Each path below is one point turned by a fixed rotation once a step. After each direction that follows a path, write how fast that rotation turns it, in degrees per step (0 if it stays still).
Each turn is a multiple of 5 degrees from 10 to 175, or 0.
Each row of a path follows its step; steps can be skipped.

step 4: 48 -104 72 39 -60 13 -45 39 108 -20 -231 49 47 85 5 -5 6 72 87 105 97 -7
 5 149 -72 -109 121 157 -163 189 -57 54 -51 -43 -113 8 -11 -2 -182 5 88
 -104 65 5 -295 -1 49 40 -33 -9 225 41 19 -63 -104 155 67 -149
step 5: 2 -39 -78 -16 -52 32 56 141 115 20 158 190 116 -7 -104 12 -187 -13 106
 39 -48 -129 119 179 42 -103 4 -4 -140 -135 -54 33 86 -84 39 -24 48 116
 -111 -14 19 -104 -66 152 165 -37 46 67 68 138 37 2 291 126 -144 131 0
 -66
step 6: 47 8 -20 -152 -69 -61 -52 -63 -16 109 -40 -129 -64 -70 296 101 -36 125
 132 -13 -82 -29 91 34 -110 -68 4 55 93 -34 61 22 -28 58 164 -59 -121
 133 -49 153 12 -128 -210 102 84 -75 98 64 -201 168 71 -47 59 -112 80 45
 2 -164
step 8: -184 74 13 -132 -31 186 186 -22 107 31 -39 108 111 147 -74 -12 11 10 71
 26 -26 85 76 289 -90 -23 -61 -30 60 -21 20 100 64 -62 -52 -97 -175 23
 -109 189 53 94 6 -126 36 34 47 -135 -28 -15 -24 -68 -199 -118 -105 141
 44 -90
step 9: 71 55 -130 -119 -21 90 -78 199 -42 -5 100 -13 -50 37 -95 113 48 11 -50
 70 93 -9 263 -52 -163 -2 93 -104 117 -51 -64 170 133 192 -130 -8 -76 59
 72 -81 -81 -72 54 -47 93 -42 -67 21 -184 -59 -77 -121 139 -30 -185 130
 -18 -83
step 10: 109 -7 69 -160 -93 86 -103 8 -214 44 13 10 -44 71 -44 -116 -64 1 144
 -101 289 50 -32 40 8 32 8 -68 103 105 2 183 -31 -8 8 -18 -11 26 67 113
 -257 5 -45 278 -36 51 -37 -26 -14 97 -76 36 -50 -106 156 143 -49 -97
step 11: 18 -107 -55 -244 -53 74 91 -9 -115 34 8 -35 11 -13 -102 -53 52 -43 94
 -34 -121 -208 182 -75 -35 22 22 -30 18 15 -148 85 29 24 -40 -259 79 71
 -88 22 15 186 30 43 -292 40 120 -57 2 -95 72 228 7 15 24 17 58 97
step 12: -81 -29 -2 -115 -4 -54 -18 138 -15 -127 -51 39 169 198 -36 8 101 -180 20
 56 -25 161 61 37 -18 -147 219 -26 -71 2 70 55 -95 10 -81 -128 -28 -2 -6
 142 -24 -223 64 -104 -56 -58 188 -115 -12 136 107 15 95 62 118 194 -21
 124
step 13: 77 -27 -43 -42 -104 -71 -236 251 59 175 39 122 32 -12 36 29 -16 -70 -34
 -32 55 -167 137 11 91 -37 13 305 95 16 6 115 -4 -7 1 -37 15 129 -110 18
 68 18 157 47 175 97 146 3 -83 42 -165 -87 53 69 100 95 16 57
step 14: -161 -42 -12 33 63 35 -145 -98 -24 165 -29 28 56 162 20 49 -8 -2 -44 -90
 -119 -114 -88 -153 103 126 -109 -43 48 -144 13 190 -171 56 23 -36 -145
 81 32 111 51 78 -117 170 10 -140 73 -38 -157 143 -38 150 93 -93 67 134
 -127 -24
-4 -12 -4 3 -15 -32 19 -40 43 25 0 -31 20 8 5 4 -13 21 36 -44 -4 9 -42
 -85 -52 -6 -9 -8 10 -6 -17 33 23 -23 0 15 -12 52 20 13 4 4 18 35 -32 51
 -33 -5 13 -13 5 61 -3 -56 47 -28 2 11 -> 95
-38 -2 30 -47 -24 -3 -17 -16 45 3 -64 -50 10 26 -41 -46 25 22 24 -25 -8
 -28 22 4 6 0 -39 5 -17 11 5 30 -36 -36 9 -1 22 -11 22 -19 -32 -15 19
 -34 4 -74 -13 10 14 16 -26 24 -1 18 -40 -34 54 4 -> 100
-27 18 6 -1 5 29 -17 -42 -12 -6 -39 -24 12 41 1 -20 54 22 27 -14 35 23
 -48 40 3 35 44 9 -6 -22 20 -15 -25 -20 6 10 -16 -41 -37 38 9 -54 -20 23
 1 48 34 -28 -73 2 16 0 -2 -16 13 -38 -6 -42 -> 175
24 -32 25 27 -13 8 10 -15 -18 -29 -41 52 2 -4 35 30 -3 50 9 15 -46 35 -7
 -31 -38 52 -2 21 51 6 -21 34 -25 30 -21 -17 -6 -30 -8 -45 -7 -51 -22
 -26 -19 -33 -18 -12 -49 -12 3 34 31 8 -22 21 0 46 -> 140
3 -34 27 1 11 6 8 -26 -17 40 38 -34 -53 2 -12 -11 35 -9 18 -10 -36 13 15
 41 33 -16 -41 -9 15 22 6 27 22 -19 18 24 13 -35 1 37 12 11 -33 -15 -82
 -11 -18 -15 -10 -13 55 -33 16 -6 21 -19 -28 78 -> 90
1 -21 19 -11 17 -36 -35 -21 46 35 52 7 -10 -22 2 35 20 30 -18 -28 30 -42
 36 26 -51 16 19 15 23 -18 53 46 17 22 8 22 12 -34 20 -35 -45 -44 -19 39
 40 16 25 7 18 41 -18 -11 -13 15 5 -12 -43 19 -> 95

step 0: -40 -81 32 -71 -154 -154 -101 78 71 143 -66 49 -223 41 -105 -149 -63 178
 -80 133 71 -42 -85 -150 29 121 200 89 -96 -30 58 -119 -195 22 -5 -84
 -211 -75 105 4 83 7 -59 129 13 -145 -61 -117 67 12 -30 150 -111 -106 46
 16 45 41
step 1: -78 20 -78 -171 114 110 87 45 29 218 124 -3 40 173 -109 51 75 129 32 112
 179 -8 64 -92 -23 -9 11 -145 -79 63 54 -2 33 81 -28 -53 18 115 -61 -208
 69 91 206 -86 54 -131 -157 -51 -129 -218 -32 121 -152 -7 -21 145 79 106
step 2: -123 86 -25 92 119 77 197 -239 -7 38 -155 146 -41 -85 -28 86 -14 165 75
 -90 65 34 -1 -124 -102 -9 80 -172 60 86 -17 -138 -48 8 79 38 59 74 -61
 73 -86 -15 163 65 50 40 29 9 112 -99 307 -14 -157 173 71 12 -100 -90
step 3: -100 134 93 -50 -147 15 119 23 14 -145 -13 245 -61 100 -80 -174 52 -83
 27 -12 -9 119 -50 -68 27 -21 19 -124 80 80 40 -56 -101 34 88 -115 22
 -151 117 -90 -222 81 -108 -141 -108 -74 116 -78 86 -63 -27 -269 99 117
 176 60 -65 11
step 4: -10 98 294 106 -120 62 90 33 -166 -99 159 -37 138 -11 -26 95 -53 -24 10
 117 -59 57 43 52 -125 -150 -134 -151 -73 52 -89 29 -93 68 34 95 -70
 -127 -141 11 -131 89 38 -98 131 -65 -25 -64 -44 175 -121 -12 7 -180 70
 163 180 -107
step 5: 116 148 84 81 90 -102 18 109 -14 -2 13 4 -31 34 30 -14 -68 2 -53 223 -78
 56 -61 -30 -40 -73 75 250 -61 94 86 21 82 -163 9 82 -99 -192 -104 176
 -17 46 -89 177 57 -93 191 -38 9 22 166 270 -119 63 123 87 25 -53
step 6: -36 207 15 -66 16 -26 -60 18 330 89 43 28 78 82 -46 67 64 -37 -76 120
 152 100 46 31 86 7 5 70 -88 97 -24 196 220 -227 -67 67 37 35 -143 -184
 1 64 23 0 -224 53 3 66 5 22 -54 -22 29 2 -11 157 -127 133
step 9: 56 39 79 -197 58 -2 41 56 -35 -18 -131 24 151 90 -130 184 -53 -13 2 87
 10 -5 239 -16 -132 -209 -61 -120 28 -85 -29 100 -113 128 -6 -54 -12 287
 -111 5 -22 79 80 -53 76 136 -112 63 157 -2 -99 146 74 -77 146 -47 89
 132
step 13: 92 -19 30 -116 94 55 -79 104 -90 35 167 22 -158 -57 43 -11 4 -215 -18 58
 -105 260 -18 17 217 -90 32 8 97 -32 -60 79 53 55 -49 -164 -141 -44 87
 56 86 30 -29 -2 -111 43 132 25 24 17 277 78 -54 182 13 158 -116 -190
step 14: 102 123 -1 -138 -5 62 -64 227 165 48 26 10 173 -198 21 118 5 -87 -186
 -210 3 -43 255 -3 -13 3 -71 -10 60 -5 -248 11 -69 1 43 68 -83 24 -45
 -68 17 -2 -81 -40 -23 -9 -48 129 42 67 83 -46 146 -34 46 253 -64 96
6 45 -39 -15 9 -15 24 2 0 27 -3 9 -47 23 -34 -24 33 4 -68 -26 13 -18 -10
 9 6 -3 53 22 67 8 42 -6 25 68 6 2 -5 -36 -6 18 18 4 -56 -13 -19 8 34 24
 42 28 -26 0 -13 -39 2 21 -35 -2 -> 135
41 -6 12 19 25 -58 -3 34 26 -6 -7 -39 15 13 -9 48 38 -20 -5 -4 -11 1 51
 -31 -24 -1 -12 -17 29 -36 -49 -17 -13 12 -44 -30 -34 -68 -16 19 -45 -5
 3 9 -4 -58 11 -35 24 26 -28 3 -9 -3 14 -53 18 19 -> 70
0 22 24 -29 -17 6 37 -15 -22 9 -15 6 -9 3 -14 56 -11 -30 14 -21 -17 27
 -9 48 42 22 -48 -29 1 14 17 -27 -2 1 -10 37 17 -24 29 62 -19 38 -23 0
 -11 18 36 -16 -28 -48 15 -36 -74 -35 26 -9 36 40 -> 45
19 4 45 -6 -28 -11 -24 18 -11 -17 40 -17 -10 11 -10 -39 17 -5 29 -29 0
 -61 -43 20 -45 36 24 -30 -31 -14 23 -1 -52 28 13 2 -6 -17 -4 -26 0 31
 -19 49 26 4 -5 -76 -39 16 -2 -29 14 -64 -35 11 -6 2 -> 95
-17 47 -24 -21 -17 33 7 -9 10 -6 -61 18 16 -25 -14 12 9 3 20 -64 16 7 -3
 -19 25 66 -21 -7 -8 -14 39 23 -11 -39 23 4 9 -21 -14 -20 -24 -35 28 33
 -2 -39 46 20 14 69 -16 -58 32 28 -33 -9 -1 13 -> 90
-29 3 -1 23 33 35 -12 5 23 -9 69 0 20 22 6 -38 -24 -50 -11 -28 5 47 40
 78 -41 52 10 46 -38 -15 -30 8 39 -18 35 10 -17 -13 -13 31 -20 -3 -24 -6
 12 -17 -2 -9 49 24 24 -18 -15 -1 16 18 13 -8 -> 40
